Families of rows that turns and mirrors carry onto each other, the same ones carrying the whole set onto itself: the rest of each named row's family, in list order:
5 families of 8 rows:
dod: [-25 -14   2  -3  20   0 -16   8 -16  13   9   1 -26  -2  -5  18   2]
Tuvam: [  8  -3 -16   1  19  -4  -7   8  16 -11   0  29 -22 -13  19  23 -10]
Kan: [ 10   4  13 -18  34 -11  -3 -13   7  -9   2   6  -5  18  -2  10 -16]
Gobes: [  7   3   7 -26  28 -12  -7 -15   1  -3   0   6  -6  17   5  21 -18]
tigag: [  6 -11 -14   3  12   7   4   8  16 -12   5  25 -16 -11  26  27  -8]
Bivu: [  1  12   5  11   9  -9 -16  -8  -7  -6 -11  -3   5  -9  23  -5  14]
tir: [ 12   5 -17  -6   2   2   8 -15  27 -16 -12  19  23   1   3  -2   1]
nagov: [-22 -12 -28   9 -12  14  -7   5   4   6  -3  15   2 -19   0   7  19]
lusor: [  8  -7 -17  -8   2   7  10 -22  23  -7 -17  22  19   0  -8  -7  -4]
ditot: [  7 -11 -20  -5  21   3  -2   1  19 -18  -2  31 -16 -10  22  19 -11]
Pumi: [ 11  15   5   1   8 -13 -10 -11  -4  -7 -15   0   3  -4  19  -2  18]
ged: [-21  -6   1 -11   3   7  -1 -16  -6   7  -4  -8  19  12 -21  -6  13]
tes: [-14 -10 -21   6 -16  10  -5  10   5  -4 -10  20   2 -17   6   0  24]
nof: [-22  -4   5 -12   6   6  -2 -19  -1   8  -8  -8  14  10 -25  -3  12]
dag: [ 13   7 -19  -7   5   1  21 -18  23  -8 -12  12  16  -3  -5   0  -5]
timov: [-24 -11 -24   4  -5   9  -7   7  -5   6  -5  14  12 -19   1   0  24]
turi: [-20   2  -1 -13   9  -6 -10 -15  -7   7 -11  -5  12  12 -26 -10  10]
rade: [ -1  18   4  11  15 -15 -15  -8  -6 -12 -13   4 -10  -2  22  -2  10]
sopiz: [-22  -7   3  -7  22   2 -21  12 -16   9   9   1 -25  -1  -3  18   5]
sufe: [-22  -3   2  -2  20  -6 -17  16 -14   2  11  -2 -23   1   8  24   7]
munez: [ -1  12  -2  11  17 -12 -10 -13 -10 -17 -10   2   4  -9  23   1  17]
potog: [-19 -15 -29   6 -15  10  -5   6   5  -1  -1  15   1 -22  -2   8  19]
Zis: [ 11   5 -11  -2   6   8  15 -18  19 -14 -19  12  22   9  -2  -3  -1]
Fev: [  9  -4 -19   4  16  -2  -7  10  12 -11   7  29 -17 -11  23  20  -9]
disu: [-15 -28 -21 -23   7  15  11   3  14   5   3  17   5   4 -21  18  -9]
simis: [-10 -26 -21 -21  18  12   7  -3  21   3   6  20  -5   7 -24  18 -10]
Zigu: [-27 -16   3  -3  17   0 -28  11 -14   3   6   9 -21   4   5  17   7]
num: [ -2  -1   4 -18  38 -10   2 -15   3  -2   0   0  -8  20  -4  15 -22]
manat: [-23   0   3  -7   1  -2  -2  -6 -11  12  -8 -11  10  12 -21  -3  13]
kenat: [ 10  -1 -17  -2   1   1  12 -20  27 -12 -10  20  23  -1   0  -1  -1]
Renel: [ 10   1   8 -14  27  -8   0 -14  14 -10  -1   7 -16  20  -1  16 -22]
zoz: [-25 -25 -20 -12  14  15   4   4  14   2   9  21  -8   4 -20  19 -16]
rir: [ -4  17   6  12   4  -9 -15  -5 -11  -7 -10   1   1  -8  23  -1  12]
togep: [-22 -12 -23  15  -7  14   0   9   8  -2  -6  14   1 -16  -5  -4  21]
rif: [  6  -6 -23   3  10  -4   2   6  17 -13   7  27 -18 -17  24  10  -4]
labib: [  6   6  14 -15  36  -7  -4 -14   6  -2  -3   6  -4  21   0   8 -16]
tenil: [-20  -3   8 -13  11   6  -8 -13  -8   8 -14  -7  14  18 -25   6   7]
Gima: [-13 -22 -13 -21   4  13   4   7  19  12   4  18  -9  10 -24  15 -14]
Begu: [-13 -20 -20 -20  14  13   7  -1  18   3   9  23  -7   7 -25  23 -11]
dutob: [-27 -15  -6 -10  15  -8 -19  13 -12   8   8   9 -28  -6   3  19   3]

Same family as ditot: tes, rade, Zis, disu, num, manat, dutob
Same family as Tuvam: dod, tir, ged, potog, simis, rir, labib
Same family as sufe: lusor, Pumi, timov, Renel, zoz, rif, tenil

